A = [141 109 116 117 115 123 104 117 145 117 113 117 145]
A[0]	141
A[-8]	123
A[-9]	115
A[-2]	117
A[1]	109

X =
[[154 145 112 128 119 114]
 [135 138 109 131 142 130]
 [120 137 126 133 130 104]
 [104 136 126 135 138 107]
 [130 128 120 138 120 119]
 [120 140 116 136 135 137]]
X[0][0] = 154
X[:, 4] = [119, 142, 130, 138, 120, 135]
X[0][-3] = 128
X[0] = [154, 145, 112, 128, 119, 114]
X[-1][0] = 120
X[-4][2] = 126
X[-3][-6] = 104
X[-4][-5] = 137
X[:, 0] = [154, 135, 120, 104, 130, 120]
X[-5][-1] = 130
X[2][-6] = 120
X[2][3] = 133
X[:, 1] = [145, 138, 137, 136, 128, 140]

W = [121 111 124 101 124 136 123 142]
W[0]	121
W[1]	111
W[2]	124
W[4]	124

a = [128 125 125 123 106]
a[0] = 128
a[-1] = 106
a[1] = 125

m =
[[120 119 139 125 121]
 [120 121 145 134 122]
 [124 125 136 123 126]
 [129 128 111 123 128]
 [138 135 103 140 139]]
Rows and columns are counted from 0.
(0, 0) => 120
(3, 2) => 111
(2, 3) => 123
(1, 0) => 120
(2, 4) => 126
(3, 1) => 128
(0, 1) => 119
(3, 3) => 123
(2, 2) => 136

B =
140	123	125	122	130	136	126	138	131	139	127	134	123	136	132
121	125	130	131	126	131	129	122	134	127	131	134	133	136	134
138	123	126	122	129	135	125	133	138	134	127	138	125	138	132
120	129	130	117	130	124	129	117	129	126	150	131	140	128	129
120	129	128	124	130	125	132	119	129	136	136	127	139	120	133
119	127	128	137	130	127	131	123	132	128	130	134	134	134	133
120	125	132	127	122	130	129	120	137	127	132	133	135	135	135
123	125	123	124	137	128	135	127	128	136	130	130	130	133	133
136	124	129	118	127	129	124	123	136	130	131	134	127	135	128
Rows and columns are counted from 0.
(0, 0) -> 140
(5, 0) -> 119
(5, 14) -> 133
(1, 13) -> 136
(4, 2) -> 128
(4, 0) -> 120
(8, 7) -> 123
(1, 6) -> 129
(2, 7) -> 133
(5, 13) -> 134
(5, 12) -> 134
(8, 14) -> 128
(8, 13) -> 135
(0, 13) -> 136
(1, 10) -> 131
(3, 5) -> 124
(1, 5) -> 131
(7, 3) -> 124
(7, 2) -> 123
(7, 13) -> 133
(3, 1) -> 129
(7, 14) -> 133
(3, 6) -> 129
(4, 1) -> 129
(4, 4) -> 130
(2, 6) -> 125
(1, 12) -> 133
(1, 4) -> 126
(1, 14) -> 134
(6, 1) -> 125
(5, 5) -> 127
(3, 9) -> 126
(1, 3) -> 131
(3, 3) -> 117
(7, 9) -> 136

data = [119 125 123 149]
data[0] = 119
data[-1] = 149

grid =
130  117  133  125  128  117  136
114  143  123  131  125  130  147
126  136  130  127  137  131  117
131  151  124  134  139  116  121
Rows and columns are counted from 0.
(0, 0) -> 130
(1, 2) -> 123
(2, 6) -> 117
(3, 2) -> 124
(1, 5) -> 130
(2, 5) -> 131
(3, 5) -> 116
(1, 3) -> 131
(3, 3) -> 134

arr = [116 129 100 113 105 100 125 122 127 114]
arr[0] => 116
arr[1] => 129
arr[7] => 122

x = [124 154 135 116 124 137 135 142 129 123 119 145 131 122 133 104]
x[-16] => 124
x[4] => 124
x[-14] => 135
x[3] => 116

M =
[[104 122 106 150 113 142 133]
 [122 139 154 105 148 140 147]
 [103 138 102 138 117 130 142]
 [122 116 125 141 117 146 142]
 [107 138 112 115 144 105 111]
 [145 111 134 138 113 131 109]
 [144 149 106 154 152 109 127]
 [130 102 106 111 106 103 130]
 [137 134 110 154 142 134 138]
 [144 110 118 117 102 141 153]
 [140 130 154 145 122 124 120]
 [123 142 132 107 115 128 106]
 [135 118 112 139 109 131 104]]
M[0,0]: 104
M[3,2]: 125
M[8]: [137, 134, 110, 154, 142, 134, 138]
M[:, 5]: [142, 140, 130, 146, 105, 131, 109, 103, 134, 141, 124, 128, 131]
M[:, 2]: [106, 154, 102, 125, 112, 134, 106, 106, 110, 118, 154, 132, 112]
M[:, 1]: [122, 139, 138, 116, 138, 111, 149, 102, 134, 110, 130, 142, 118]
M[12,2]: 112
M[5,3]: 138
M[10]: [140, 130, 154, 145, 122, 124, 120]
M[12,0]: 135
M[1]: [122, 139, 154, 105, 148, 140, 147]
M[9,1]: 110
M[10,1]: 130
M[8,5]: 134
M[8,4]: 142
M[2,2]: 102
M[0,5]: 142
M[4]: [107, 138, 112, 115, 144, 105, 111]
M[6,1]: 149
M[5,0]: 145
M[12,1]: 118
M[10,0]: 140
M[7,2]: 106
M[5,5]: 131
M[5,4]: 113
M[12,3]: 139
M[10,3]: 145
M[7]: [130, 102, 106, 111, 106, 103, 130]
M[:, 4]: [113, 148, 117, 117, 144, 113, 152, 106, 142, 102, 122, 115, 109]
M[1,4]: 148
M[:, 0]: [104, 122, 103, 122, 107, 145, 144, 130, 137, 144, 140, 123, 135]
M[4,4]: 144
